In the data rows, the value 500 means zero.
Some points, each followed by its number:
array([542, 665, 635, 584, 701, 243, 472, 467, 501, 625, 576, 386, 527, 523, 332, 557, 485, 477, 538, 309, 525, 687, 460, 436, 413, 363, 392, 491, 438, 495, 606, 508, 413, 358, 372, 621, 433, 562, 338, 658, 446, 567, 523, 451, 471, 296, 702, 340, 334]) 0
array([618, 112, 488, 501, 479, 608, 546, 582, 424, 367, 531, 482, 864, 546, 936, 498, 630, 511, 346, 862, 658, 371, 575, 445, 861, 495, 495, 83, 279, 524, 733, 323, 641, 479, 510, 489, 495, 309, 667, 304, 423, 338, 443, 462, 827, 631, 201, 836, 709]) 1
array([543, 359, 520, 508, 585, 460, 381, 474, 594, 712, 493, 607, 180, 494, 216, 465, 397, 537, 539, 364, 626, 541, 635, 659, 354, 508, 603, 955, 871, 594, 424, 674, 478, 339, 515, 516, 394, 512, 706, 676, 679, 460, 573, 635, 559, 375, 707, 259, 485]) 2
array([381, 232, 224, 621, 211, 727, 530, 700, 438, 285, 696, 551, 537, 252, 612, 236, 634, 626, 338, 743, 574, 481, 632, 629, 833, 582, 190, 616, 292, 468, 669, 497, 660, 462, 513, 540, 477, 414, 653, 368, 595, 370, 18, 360, 299, 376, 240, 583, 514]) 3
array([487, 222, 368, 592, 419, 493, 574, 607, 585, 623, 442, 473, 295, 318, 684, 423, 665, 548, 503, 557, 485, 476, 464, 652, 507, 588, 484, 404, 362, 453, 640, 535, 583, 429, 452, 555, 487, 560, 495, 428, 603, 352, 346, 525, 502, 621, 616, 655, 588]) 4
array([585, 676, 510, 451, 391, 431, 391, 427, 473, 499, 463, 528, 638, 289, 831, 586, 600, 480, 473, 641, 448, 382, 506, 558, 504, 496, 569, 392, 298, 476, 548, 391, 478, 644, 552, 663, 470, 427, 465, 433, 378, 473, 545, 472, 471, 717, 215, 712, 549]) 5
array([509, 421, 545, 526, 599, 565, 608, 678, 573, 340, 660, 525, 752, 340, 768, 509, 629, 565, 384, 677, 568, 434, 454, 478, 831, 609, 490, 481, 225, 490, 519, 371, 593, 563, 426, 592, 516, 566, 613, 427, 453, 422, 333, 497, 491, 556, 374, 689, 495]) 6
array([439, 242, 435, 367, 435, 630, 444, 685, 626, 536, 647, 399, 662, 352, 833, 605, 602, 395, 414, 642, 569, 479, 376, 557, 801, 599, 492, 333, 487, 600, 323, 475, 535, 564, 396, 635, 557, 480, 617, 286, 431, 311, 306, 370, 504, 629, 264, 637, 694]) 7
array([564, 820, 847, 412, 611, 347, 666, 469, 489, 602, 511, 668, 673, 429, 788, 656, 501, 456, 530, 354, 435, 568, 469, 263, 453, 288, 519, 217, 325, 253, 586, 279, 407, 621, 252, 438, 623, 600, 376, 406, 407, 429, 705, 510, 466, 672, 696, 605, 305]) 8
array([437, 369, 449, 552, 585, 501, 496, 531, 444, 583, 541, 443, 680, 478, 604, 488, 544, 352, 536, 546, 521, 476, 350, 730, 780, 543, 425, 429, 410, 512, 629, 482, 612, 561, 494, 756, 519, 401, 354, 307, 276, 367, 251, 423, 361, 604, 395, 635, 473]) 9
array([599, 643, 698, 304, 583, 288, 584, 356, 551, 419, 444, 490, 675, 463, 759, 657, 523, 488, 464, 716, 563, 492, 439, 384, 493, 379, 612, 154, 306, 444, 487, 293, 472, 595, 409, 512, 638, 355, 253, 355, 138, 510, 815, 438, 409, 679, 504, 825, 587]) 10
array([620, 205, 298, 706, 536, 709, 440, 638, 424, 654, 718, 200, 392, 389, 511, 402, 401, 572, 421, 424, 627, 390, 620, 617, 424, 406, 529, 624, 512, 665, 519, 552, 547, 563, 461, 570, 391, 452, 524, 628, 474, 467, 323, 317, 558, 508, 448, 505, 552]) 11
array([567, 483, 577, 710, 503, 344, 392, 447, 590, 607, 501, 610, 314, 317, 242, 407, 305, 745, 469, 159, 466, 759, 440, 520, 330, 426, 454, 743, 507, 594, 465, 494, 493, 476, 270, 583, 542, 684, 475, 592, 540, 466, 403, 575, 454, 451, 632, 339, 541]) 12
array([572, 671, 582, 530, 584, 567, 640, 477, 291, 415, 550, 545, 711, 523, 605, 708, 325, 562, 780, 451, 501, 541, 527, 241, 595, 432, 479, 304, 361, 281, 412, 507, 528, 509, 520, 367, 644, 587, 395, 562, 557, 545, 625, 623, 493, 495, 587, 518, 482]) 13
array([538, 545, 453, 549, 414, 474, 520, 541, 575, 463, 535, 415, 251, 525, 305, 441, 330, 522, 549, 305, 617, 609, 743, 436, 448, 586, 644, 790, 686, 551, 436, 672, 531, 337, 625, 594, 506, 642, 500, 475, 635, 533, 700, 577, 483, 505, 497, 450, 449]) 14
array([255, 66, 121, 656, 364, 673, 597, 827, 427, 388, 639, 414, 423, 595, 689, 232, 806, 607, 305, 967, 468, 398, 539, 626, 999, 851, 513, 643, 525, 612, 537, 679, 735, 629, 631, 714, 413, 254, 642, 372, 672, 444, 120, 446, 555, 477, 213, 750, 677]) 15
array([303, 0, 220, 633, 591, 825, 681, 621, 454, 511, 571, 331, 719, 664, 661, 449, 854, 462, 513, 869, 533, 378, 461, 910, 791, 659, 375, 632, 571, 712, 617, 523, 705, 617, 757, 472, 314, 407, 671, 438, 630, 651, 326, 568, 634, 343, 146, 815, 623]) 16
array([389, 453, 401, 599, 492, 538, 422, 579, 586, 565, 487, 379, 360, 597, 451, 467, 410, 401, 550, 490, 424, 477, 509, 441, 418, 679, 474, 612, 584, 601, 347, 639, 669, 405, 537, 647, 317, 649, 527, 528, 475, 586, 415, 530, 422, 411, 373, 449, 316]) 17
array([539, 450, 389, 522, 369, 645, 396, 584, 473, 418, 664, 357, 508, 567, 372, 304, 487, 454, 623, 520, 672, 517, 574, 635, 465, 633, 384, 569, 569, 614, 557, 575, 574, 493, 687, 616, 315, 414, 591, 547, 427, 605, 316, 413, 531, 533, 415, 611, 752]) 18
array([407, 377, 637, 505, 468, 434, 578, 481, 493, 532, 532, 383, 556, 321, 513, 421, 366, 459, 665, 398, 529, 395, 650, 413, 488, 440, 706, 574, 586, 435, 536, 597, 497, 358, 525, 518, 434, 573, 482, 679, 562, 560, 577, 708, 452, 459, 583, 475, 481]) 19
array([444, 515, 390, 358, 487, 679, 427, 409, 445, 690, 548, 482, 403, 594, 462, 491, 338, 317, 607, 589, 358, 498, 542, 639, 565, 447, 645, 626, 694, 551, 376, 540, 600, 549, 501, 634, 435, 523, 443, 425, 530, 311, 445, 448, 605, 372, 272, 509, 601]) 20
array([616, 661, 593, 561, 513, 641, 678, 446, 485, 444, 456, 746, 698, 460, 635, 671, 391, 505, 502, 444, 347, 593, 378, 229, 759, 334, 559, 344, 290, 305, 410, 458, 461, 602, 514, 341, 537, 464, 286, 262, 498, 548, 694, 542, 454, 588, 523, 567, 352]) 21
array([414, 179, 215, 440, 225, 688, 451, 717, 444, 647, 596, 514, 232, 450, 425, 324, 569, 424, 711, 520, 480, 496, 573, 755, 630, 824, 718, 650, 659, 755, 569, 840, 629, 454, 756, 689, 446, 382, 845, 415, 393, 475, 443, 349, 620, 382, 289, 430, 402]) 22
array([461, 291, 359, 463, 353, 660, 407, 635, 508, 368, 573, 490, 568, 358, 956, 461, 664, 360, 450, 765, 681, 303, 318, 570, 775, 545, 509, 140, 259, 579, 535, 438, 763, 592, 639, 531, 496, 179, 569, 421, 293, 377, 300, 554, 519, 601, 248, 786, 656]) 23
array([540, 669, 655, 520, 447, 435, 500, 447, 379, 393, 433, 562, 452, 455, 523, 552, 478, 601, 457, 363, 377, 522, 442, 284, 337, 502, 547, 387, 338, 457, 495, 519, 350, 325, 303, 328, 495, 495, 604, 477, 343, 363, 517, 322, 348, 463, 746, 427, 473]) 24
array([716, 727, 810, 300, 383, 380, 541, 389, 410, 559, 395, 529, 845, 685, 512, 539, 372, 522, 544, 454, 447, 619, 452, 434, 498, 244, 448, 84, 410, 533, 519, 162, 391, 591, 279, 456, 633, 554, 394, 414, 397, 466, 996, 505, 596, 841, 784, 422, 286]) 25
array([452, 331, 301, 592, 342, 659, 177, 616, 356, 435, 415, 630, 364, 484, 511, 375, 641, 494, 495, 501, 716, 336, 531, 585, 592, 805, 497, 750, 818, 509, 673, 810, 602, 540, 711, 668, 304, 414, 753, 356, 394, 455, 480, 397, 508, 420, 250, 260, 573]) 26
array([384, 462, 600, 463, 486, 653, 559, 551, 455, 571, 595, 521, 601, 572, 252, 376, 447, 604, 387, 243, 461, 591, 487, 693, 277, 561, 404, 710, 839, 494, 476, 514, 568, 608, 358, 458, 392, 527, 617, 645, 566, 451, 419, 558, 681, 434, 538, 492, 525]) 27
array([602, 683, 622, 539, 688, 338, 537, 330, 359, 581, 465, 490, 340, 742, 313, 382, 392, 449, 445, 371, 433, 578, 640, 398, 290, 549, 484, 564, 627, 283, 362, 690, 331, 340, 517, 464, 355, 501, 431, 659, 713, 540, 861, 468, 516, 385, 666, 212, 568]) 28
array([486, 485, 444, 422, 664, 424, 544, 584, 496, 385, 469, 478, 631, 415, 735, 501, 724, 453, 651, 576, 419, 438, 477, 425, 650, 415, 442, 380, 420, 474, 514, 457, 503, 611, 439, 533, 460, 407, 416, 425, 358, 485, 632, 500, 601, 538, 477, 498, 509]) 29
array([457, 548, 382, 513, 388, 405, 584, 565, 450, 417, 505, 574, 534, 481, 465, 578, 653, 547, 298, 536, 426, 586, 353, 492, 624, 611, 477, 415, 574, 381, 668, 509, 467, 505, 505, 246, 312, 174, 515, 495, 463, 472, 434, 580, 470, 473, 477, 606, 558]) 30
array([453, 420, 528, 362, 695, 585, 593, 479, 592, 363, 431, 549, 705, 563, 604, 621, 616, 527, 526, 643, 374, 524, 448, 477, 495, 408, 523, 255, 443, 468, 390, 330, 489, 530, 449, 523, 545, 634, 375, 323, 437, 515, 593, 512, 625, 520, 380, 608, 588]) 31
array([499, 675, 523, 491, 636, 601, 540, 557, 433, 498, 639, 582, 630, 343, 746, 383, 538, 583, 406, 672, 390, 488, 416, 456, 598, 483, 431, 226, 217, 543, 473, 438, 554, 499, 546, 344, 599, 357, 447, 397, 407, 581, 646, 429, 382, 633, 417, 536, 433]) 32
Which two points above are nearest to each new point, looking only along the 2 directions in which the numbered points spread most? Their numbers follow each, nearest first.
array([357, 330, 108, 581, 437, 686, 626, 558, 600, 510, 546, 493, 527, 505, 472, 403, 457, 427, 614, 735, 341, 578, 568, 707, 797, 658, 517, 638, 499, 572, 411, 663, 637, 518, 589, 654, 533, 440, 523, 394, 650, 370, 197, 434, 430, 423, 430, 540, 465]) 18 11
array([548, 441, 300, 610, 385, 511, 525, 629, 405, 589, 424, 549, 498, 488, 540, 410, 610, 546, 400, 531, 550, 426, 524, 640, 601, 651, 609, 641, 474, 400, 578, 676, 600, 518, 603, 662, 436, 485, 396, 496, 605, 428, 238, 473, 433, 469, 305, 608, 620]) 18 11
array([556, 327, 441, 653, 542, 577, 628, 418, 371, 473, 629, 477, 620, 584, 556, 524, 389, 492, 557, 542, 357, 533, 671, 378, 595, 620, 519, 430, 463, 415, 428, 508, 359, 607, 559, 650, 650, 518, 591, 303, 442, 521, 550, 426, 710, 487, 506, 572, 517]) 30 4
array([461, 496, 436, 446, 439, 253, 304, 461, 385, 461, 472, 521, 125, 656, 0, 313, 464, 639, 527, 360, 439, 571, 623, 399, 348, 721, 571, 780, 887, 729, 563, 671, 438, 372, 537, 490, 591, 571, 588, 565, 509, 518, 576, 410, 461, 433, 578, 179, 496]) 2 14
array([556, 644, 592, 568, 592, 337, 590, 498, 527, 430, 695, 706, 703, 528, 566, 523, 523, 567, 471, 453, 466, 522, 530, 259, 644, 380, 443, 420, 203, 427, 520, 264, 571, 484, 342, 479, 445, 490, 393, 394, 571, 529, 373, 616, 452, 577, 442, 584, 590]) 31 32
array([437, 525, 576, 369, 618, 510, 615, 282, 556, 299, 588, 549, 877, 465, 904, 694, 641, 417, 554, 579, 408, 446, 335, 142, 773, 306, 600, 93, 293, 411, 425, 459, 353, 552, 436, 396, 628, 485, 284, 453, 377, 395, 655, 535, 586, 766, 655, 597, 471]) 10 21
array([535, 469, 396, 482, 622, 372, 399, 495, 576, 534, 503, 535, 716, 628, 519, 562, 489, 442, 565, 675, 579, 513, 469, 628, 474, 557, 413, 369, 595, 421, 595, 558, 737, 416, 722, 631, 427, 415, 648, 346, 420, 404, 437, 639, 587, 631, 259, 709, 605]) 4 30
array([342, 105, 143, 381, 280, 653, 627, 869, 586, 515, 600, 480, 304, 356, 600, 515, 657, 558, 690, 759, 566, 505, 356, 938, 703, 511, 438, 622, 563, 638, 699, 568, 579, 613, 644, 485, 363, 402, 658, 438, 502, 597, 257, 370, 524, 511, 318, 770, 568]) 3 16
array([385, 282, 289, 688, 462, 657, 426, 616, 526, 588, 576, 586, 407, 589, 382, 338, 583, 571, 537, 708, 594, 586, 558, 742, 662, 678, 396, 591, 615, 542, 652, 712, 592, 352, 669, 795, 480, 502, 526, 477, 664, 559, 202, 343, 486, 340, 438, 314, 592]) 26 22
array([195, 388, 460, 410, 273, 524, 586, 771, 346, 329, 491, 614, 518, 389, 537, 592, 626, 493, 631, 584, 554, 476, 390, 411, 686, 496, 538, 515, 501, 514, 597, 577, 551, 693, 620, 565, 448, 373, 547, 458, 430, 410, 286, 419, 482, 671, 544, 519, 458]) 4 9
array([527, 441, 393, 485, 596, 625, 484, 712, 368, 429, 371, 386, 658, 533, 648, 444, 572, 362, 395, 650, 622, 451, 563, 524, 715, 390, 541, 287, 494, 503, 533, 401, 652, 466, 580, 427, 522, 483, 486, 281, 431, 522, 327, 494, 540, 551, 387, 570, 528]) 9 6
array([631, 642, 665, 634, 598, 492, 507, 126, 513, 593, 552, 327, 223, 642, 155, 533, 239, 553, 314, 251, 680, 526, 658, 439, 246, 585, 589, 832, 534, 491, 342, 509, 344, 319, 676, 605, 581, 683, 483, 720, 464, 421, 898, 440, 572, 423, 569, 388, 401]) 28 12
array([287, 347, 438, 425, 567, 692, 522, 691, 393, 361, 577, 608, 855, 461, 787, 539, 806, 576, 378, 920, 392, 423, 392, 357, 999, 499, 250, 205, 239, 391, 589, 450, 602, 738, 427, 499, 630, 496, 569, 394, 383, 366, 252, 321, 527, 589, 270, 833, 760]) 1 23
array([459, 460, 407, 468, 376, 456, 433, 413, 562, 409, 458, 446, 458, 439, 662, 493, 663, 504, 318, 657, 645, 504, 535, 745, 686, 602, 516, 509, 711, 479, 605, 326, 509, 562, 527, 532, 274, 436, 581, 462, 701, 495, 297, 381, 516, 534, 267, 542, 503]) 4 18
array([733, 954, 891, 422, 608, 99, 536, 306, 576, 395, 471, 533, 488, 363, 570, 586, 298, 457, 416, 260, 416, 649, 527, 15, 202, 342, 472, 186, 275, 459, 473, 298, 322, 560, 324, 291, 525, 512, 287, 664, 308, 471, 887, 613, 530, 751, 857, 355, 298]) 25 8
array([662, 444, 331, 473, 436, 497, 519, 321, 474, 576, 530, 320, 370, 515, 265, 595, 422, 539, 362, 377, 626, 647, 430, 540, 387, 460, 383, 760, 732, 491, 478, 472, 476, 440, 516, 475, 447, 398, 567, 516, 582, 568, 509, 589, 496, 443, 595, 477, 600]) 27 14
array([536, 386, 471, 517, 485, 561, 314, 425, 517, 564, 417, 589, 426, 517, 359, 278, 530, 552, 341, 456, 622, 471, 610, 615, 453, 544, 501, 690, 655, 450, 685, 378, 497, 480, 736, 508, 358, 378, 608, 451, 504, 366, 333, 497, 468, 422, 558, 342, 501]) 17 20
array([580, 483, 677, 541, 306, 429, 274, 518, 578, 579, 352, 568, 327, 383, 363, 428, 373, 501, 352, 496, 466, 603, 458, 391, 292, 433, 547, 511, 524, 484, 627, 523, 540, 573, 473, 635, 546, 579, 513, 614, 531, 395, 277, 529, 439, 576, 553, 454, 593]) 19 27
array([505, 603, 498, 607, 607, 531, 439, 458, 584, 595, 419, 408, 256, 512, 391, 515, 445, 461, 416, 397, 507, 476, 568, 609, 431, 454, 489, 546, 373, 620, 558, 488, 409, 437, 471, 357, 401, 320, 383, 560, 489, 709, 505, 602, 690, 522, 585, 430, 457]) 19 27
array([620, 764, 559, 620, 630, 372, 444, 471, 478, 641, 388, 617, 346, 658, 339, 531, 225, 300, 564, 360, 471, 560, 471, 187, 203, 416, 443, 453, 455, 444, 534, 538, 329, 530, 465, 487, 557, 559, 384, 598, 395, 447, 853, 539, 607, 492, 543, 571, 377]) 0 24
array([606, 628, 863, 455, 769, 665, 678, 336, 384, 613, 559, 383, 716, 572, 423, 659, 306, 561, 607, 268, 512, 568, 649, 586, 409, 405, 590, 400, 439, 414, 332, 197, 338, 378, 338, 335, 683, 680, 404, 521, 466, 704, 705, 565, 525, 437, 567, 448, 303]) 24 13
array([566, 907, 558, 635, 548, 384, 475, 379, 333, 434, 419, 605, 315, 570, 340, 527, 441, 552, 568, 264, 398, 627, 415, 290, 240, 401, 395, 539, 453, 260, 431, 412, 478, 304, 467, 337, 619, 558, 361, 655, 599, 484, 569, 538, 353, 639, 611, 402, 459]) 0 24
array([369, 544, 485, 586, 625, 443, 552, 496, 498, 457, 577, 460, 510, 662, 398, 391, 547, 575, 560, 446, 523, 557, 491, 523, 308, 646, 423, 508, 454, 465, 509, 533, 377, 564, 506, 511, 585, 592, 515, 494, 578, 530, 606, 667, 509, 383, 646, 393, 340]) 19 0
array([696, 712, 528, 403, 462, 272, 504, 374, 580, 473, 491, 524, 593, 588, 855, 662, 613, 493, 475, 383, 463, 485, 539, 292, 383, 426, 483, 203, 467, 338, 407, 350, 470, 542, 301, 487, 663, 432, 396, 485, 317, 470, 729, 724, 569, 722, 576, 554, 419]) 21 13
array([560, 232, 214, 609, 478, 730, 285, 551, 714, 377, 443, 406, 637, 332, 557, 332, 629, 533, 243, 806, 332, 268, 591, 662, 729, 665, 548, 453, 436, 644, 491, 440, 672, 674, 760, 726, 444, 379, 522, 490, 543, 352, 206, 505, 620, 454, 183, 620, 739]) 3 16
array([512, 452, 524, 581, 430, 593, 447, 628, 315, 575, 419, 586, 115, 799, 152, 474, 391, 459, 629, 343, 428, 730, 559, 595, 310, 541, 456, 801, 745, 507, 507, 590, 497, 245, 444, 446, 318, 365, 623, 498, 682, 539, 485, 471, 303, 378, 606, 216, 319]) 2 14
array([641, 613, 558, 512, 552, 489, 496, 472, 552, 475, 451, 576, 353, 637, 330, 364, 481, 467, 500, 442, 483, 400, 397, 576, 456, 520, 614, 409, 500, 615, 558, 402, 588, 381, 545, 251, 451, 570, 677, 535, 535, 540, 414, 443, 460, 537, 578, 479, 509]) 19 20
array([598, 672, 425, 340, 543, 450, 541, 387, 412, 372, 544, 643, 775, 432, 861, 666, 498, 304, 455, 495, 557, 407, 432, 457, 663, 412, 474, 298, 452, 343, 449, 242, 591, 654, 464, 318, 564, 314, 377, 388, 357, 433, 609, 419, 453, 699, 223, 618, 491]) 32 31
array([524, 433, 358, 522, 402, 565, 481, 535, 657, 511, 533, 488, 546, 395, 585, 549, 605, 433, 509, 492, 405, 484, 526, 477, 614, 346, 491, 497, 444, 504, 644, 456, 399, 576, 471, 477, 557, 447, 495, 410, 636, 467, 576, 509, 396, 462, 493, 446, 408]) 30 4
array([504, 526, 481, 357, 488, 634, 556, 412, 429, 402, 359, 514, 886, 663, 790, 598, 569, 446, 716, 558, 479, 428, 496, 527, 723, 427, 488, 220, 392, 333, 526, 577, 696, 522, 722, 650, 425, 464, 458, 412, 281, 522, 406, 540, 494, 573, 452, 747, 531]) 5 32
array([558, 594, 484, 574, 496, 302, 410, 316, 487, 502, 567, 559, 573, 422, 448, 505, 482, 417, 410, 408, 355, 643, 386, 488, 480, 447, 492, 441, 457, 439, 468, 378, 499, 549, 465, 476, 605, 372, 340, 671, 641, 522, 438, 398, 310, 523, 634, 482, 455]) 24 19
array([492, 712, 638, 359, 477, 427, 537, 348, 430, 581, 544, 414, 426, 587, 397, 468, 304, 549, 417, 448, 377, 448, 627, 522, 210, 513, 586, 488, 562, 482, 512, 479, 355, 611, 416, 329, 576, 670, 394, 560, 620, 576, 683, 479, 614, 639, 697, 425, 370]) 0 24
array([483, 399, 321, 423, 594, 580, 671, 492, 575, 454, 376, 540, 662, 579, 537, 415, 599, 411, 611, 583, 406, 396, 426, 562, 562, 557, 524, 470, 558, 807, 574, 537, 560, 562, 635, 610, 463, 531, 619, 423, 438, 412, 581, 564, 597, 440, 317, 706, 510]) 4 30
array([582, 491, 562, 378, 459, 322, 633, 587, 545, 482, 451, 412, 699, 479, 629, 662, 567, 631, 466, 687, 503, 600, 282, 517, 553, 665, 404, 111, 400, 508, 509, 255, 435, 652, 529, 381, 684, 547, 515, 418, 433, 359, 447, 683, 465, 677, 456, 642, 576]) 32 5
array([600, 502, 445, 540, 433, 485, 586, 487, 482, 479, 633, 534, 782, 428, 742, 645, 553, 406, 582, 577, 565, 302, 507, 486, 731, 576, 396, 423, 458, 451, 583, 629, 550, 399, 526, 702, 552, 515, 534, 292, 345, 479, 563, 383, 532, 509, 251, 684, 452]) 9 6
array([517, 577, 313, 617, 230, 547, 416, 502, 524, 445, 467, 570, 514, 378, 483, 527, 497, 628, 410, 606, 453, 471, 501, 499, 589, 469, 405, 446, 640, 449, 566, 502, 625, 574, 531, 557, 553, 475, 530, 439, 614, 382, 295, 525, 403, 581, 384, 536, 581]) 4 30
array([642, 999, 900, 333, 670, 363, 663, 344, 462, 541, 468, 669, 581, 679, 494, 769, 232, 433, 546, 232, 265, 630, 522, 147, 250, 88, 519, 309, 356, 417, 486, 328, 216, 542, 288, 241, 773, 591, 358, 523, 443, 486, 938, 592, 599, 776, 687, 463, 417]) 25 8
array([442, 421, 701, 573, 469, 442, 447, 539, 587, 414, 443, 445, 378, 443, 429, 586, 426, 433, 454, 392, 496, 405, 571, 304, 268, 504, 445, 481, 639, 526, 570, 539, 234, 470, 480, 607, 540, 785, 455, 585, 508, 619, 654, 559, 573, 496, 646, 352, 402]) 0 19
array([619, 611, 606, 463, 517, 437, 662, 209, 686, 625, 394, 565, 248, 647, 441, 395, 340, 478, 544, 457, 383, 506, 617, 487, 253, 499, 481, 463, 636, 507, 298, 535, 405, 494, 524, 425, 462, 433, 582, 440, 615, 656, 734, 667, 583, 296, 768, 376, 451]) 0 28
array([612, 585, 758, 355, 776, 459, 595, 285, 406, 603, 449, 389, 650, 501, 631, 673, 432, 266, 486, 355, 506, 407, 425, 303, 259, 435, 620, 510, 442, 598, 313, 359, 296, 571, 461, 513, 605, 601, 369, 706, 438, 449, 870, 396, 644, 410, 575, 520, 385]) 24 13
array([473, 797, 771, 395, 657, 424, 533, 234, 514, 643, 485, 553, 298, 517, 230, 534, 377, 602, 552, 207, 563, 738, 459, 423, 159, 394, 608, 601, 607, 530, 491, 329, 444, 474, 356, 390, 553, 708, 291, 671, 520, 502, 779, 579, 687, 447, 948, 361, 265]) 28 0
array([322, 363, 504, 449, 530, 529, 629, 591, 492, 460, 674, 516, 764, 568, 829, 471, 684, 274, 520, 699, 369, 484, 463, 567, 551, 503, 473, 271, 188, 437, 569, 286, 490, 519, 354, 392, 593, 451, 482, 313, 467, 702, 491, 453, 648, 683, 432, 547, 465]) 5 32
array([452, 422, 451, 365, 302, 454, 435, 637, 496, 370, 489, 382, 612, 467, 655, 658, 605, 301, 549, 635, 581, 429, 436, 573, 773, 532, 511, 434, 462, 526, 476, 718, 473, 502, 592, 618, 342, 388, 543, 505, 420, 419, 622, 437, 410, 630, 337, 590, 527]) 9 4
array([684, 523, 515, 438, 596, 392, 448, 325, 395, 473, 572, 464, 276, 481, 393, 368, 349, 609, 650, 197, 600, 666, 634, 322, 380, 492, 590, 645, 671, 473, 482, 487, 404, 373, 436, 515, 323, 606, 635, 550, 536, 412, 677, 515, 544, 597, 609, 403, 337]) 12 28
array([477, 739, 635, 359, 569, 549, 491, 549, 531, 434, 445, 667, 692, 374, 719, 670, 513, 494, 466, 553, 534, 453, 372, 406, 401, 388, 568, 133, 314, 357, 458, 401, 474, 556, 402, 364, 494, 473, 410, 596, 540, 728, 556, 652, 461, 647, 535, 560, 560]) 21 13
array([424, 471, 328, 387, 474, 518, 667, 525, 580, 195, 449, 694, 542, 441, 498, 474, 555, 711, 378, 684, 429, 463, 361, 496, 753, 480, 422, 419, 341, 416, 601, 553, 703, 632, 439, 423, 539, 215, 671, 243, 455, 499, 458, 477, 276, 551, 418, 472, 612]) 9 6
array([409, 289, 587, 488, 541, 588, 523, 598, 569, 449, 628, 428, 475, 592, 620, 477, 540, 490, 369, 543, 363, 357, 520, 611, 832, 460, 539, 525, 496, 651, 545, 498, 447, 542, 514, 505, 439, 475, 623, 545, 480, 508, 380, 462, 463, 499, 516, 603, 542]) 4 30
array([495, 552, 723, 354, 347, 523, 641, 569, 475, 495, 489, 512, 291, 521, 347, 455, 425, 358, 374, 565, 509, 567, 433, 487, 506, 269, 477, 336, 498, 486, 496, 473, 475, 585, 457, 256, 413, 387, 693, 422, 392, 536, 629, 539, 498, 642, 533, 534, 522]) 24 19
array([490, 230, 420, 605, 452, 750, 632, 571, 368, 409, 530, 499, 538, 375, 735, 427, 744, 401, 465, 711, 614, 485, 443, 593, 941, 540, 614, 561, 381, 567, 461, 489, 523, 372, 554, 456, 340, 455, 631, 406, 404, 619, 495, 524, 634, 565, 174, 766, 545]) 7 9
array([510, 631, 477, 412, 312, 428, 444, 534, 455, 374, 360, 538, 394, 458, 724, 740, 616, 555, 336, 467, 441, 403, 437, 553, 405, 405, 627, 441, 588, 578, 501, 430, 460, 528, 540, 471, 414, 411, 640, 555, 541, 586, 467, 507, 419, 696, 518, 558, 569]) 30 29
array([465, 229, 414, 618, 607, 515, 343, 466, 555, 641, 626, 408, 141, 483, 348, 306, 555, 555, 475, 474, 607, 304, 743, 658, 408, 587, 470, 948, 545, 604, 534, 548, 277, 485, 562, 595, 440, 453, 675, 655, 518, 590, 406, 398, 549, 373, 450, 459, 454]) 17 11
array([611, 548, 544, 430, 580, 536, 702, 583, 651, 544, 623, 481, 791, 391, 710, 555, 260, 510, 428, 585, 583, 426, 493, 475, 561, 336, 466, 227, 364, 481, 401, 176, 474, 608, 386, 418, 518, 563, 291, 492, 333, 501, 670, 623, 474, 591, 587, 663, 663]) 21 31
array([537, 789, 624, 447, 623, 381, 510, 209, 452, 462, 579, 532, 601, 545, 520, 526, 477, 471, 309, 536, 319, 533, 511, 350, 462, 494, 505, 337, 367, 496, 560, 430, 347, 419, 301, 578, 432, 442, 489, 564, 386, 454, 732, 607, 524, 543, 473, 528, 332]) 13 24
array([541, 586, 806, 424, 684, 421, 392, 361, 543, 728, 492, 397, 749, 466, 633, 533, 394, 405, 370, 394, 535, 397, 654, 481, 398, 523, 479, 294, 422, 453, 507, 376, 354, 459, 474, 477, 589, 478, 598, 662, 384, 341, 806, 512, 645, 655, 528, 439, 639]) 13 24
array([475, 424, 297, 516, 515, 468, 500, 587, 654, 334, 571, 474, 661, 544, 541, 437, 672, 494, 337, 716, 395, 497, 374, 641, 639, 519, 466, 106, 430, 481, 608, 469, 560, 524, 478, 295, 581, 282, 616, 410, 305, 390, 464, 499, 561, 544, 429, 695, 510]) 6 9
array([404, 187, 137, 500, 339, 586, 175, 830, 519, 270, 473, 465, 152, 240, 439, 362, 496, 690, 429, 701, 681, 397, 380, 675, 468, 661, 418, 937, 481, 516, 535, 641, 648, 438, 718, 560, 393, 453, 777, 472, 582, 586, 0, 507, 505, 451, 336, 453, 674]) 22 26
array([467, 311, 361, 554, 405, 598, 534, 528, 758, 405, 546, 382, 683, 311, 819, 476, 607, 697, 452, 796, 553, 421, 418, 625, 793, 498, 374, 469, 377, 665, 609, 405, 580, 715, 526, 491, 470, 401, 417, 520, 601, 508, 265, 356, 486, 589, 286, 763, 715]) 7 6
array([320, 470, 386, 631, 562, 495, 429, 518, 549, 431, 631, 451, 419, 574, 271, 423, 485, 484, 455, 493, 588, 588, 485, 593, 628, 430, 529, 569, 604, 586, 575, 650, 660, 507, 617, 616, 314, 537, 483, 563, 756, 390, 329, 269, 360, 411, 405, 533, 637]) 11 20
array([317, 374, 176, 487, 365, 611, 597, 829, 508, 272, 555, 475, 661, 623, 346, 447, 621, 576, 370, 667, 450, 540, 521, 663, 911, 674, 398, 534, 477, 573, 519, 588, 643, 637, 638, 536, 559, 424, 550, 294, 595, 413, 265, 247, 419, 400, 315, 555, 694]) 3 16
array([347, 573, 602, 371, 674, 445, 501, 435, 558, 604, 359, 404, 464, 720, 291, 553, 454, 637, 567, 530, 352, 380, 551, 597, 268, 561, 415, 581, 657, 502, 478, 552, 531, 553, 511, 412, 440, 660, 253, 556, 414, 677, 452, 468, 583, 437, 643, 359, 530]) 19 12
array([533, 519, 601, 311, 562, 453, 489, 466, 547, 436, 438, 466, 721, 485, 791, 795, 543, 481, 394, 505, 512, 320, 388, 357, 490, 367, 569, 163, 425, 499, 459, 354, 459, 585, 558, 585, 371, 325, 450, 263, 254, 448, 568, 567, 511, 609, 430, 652, 460]) 32 31
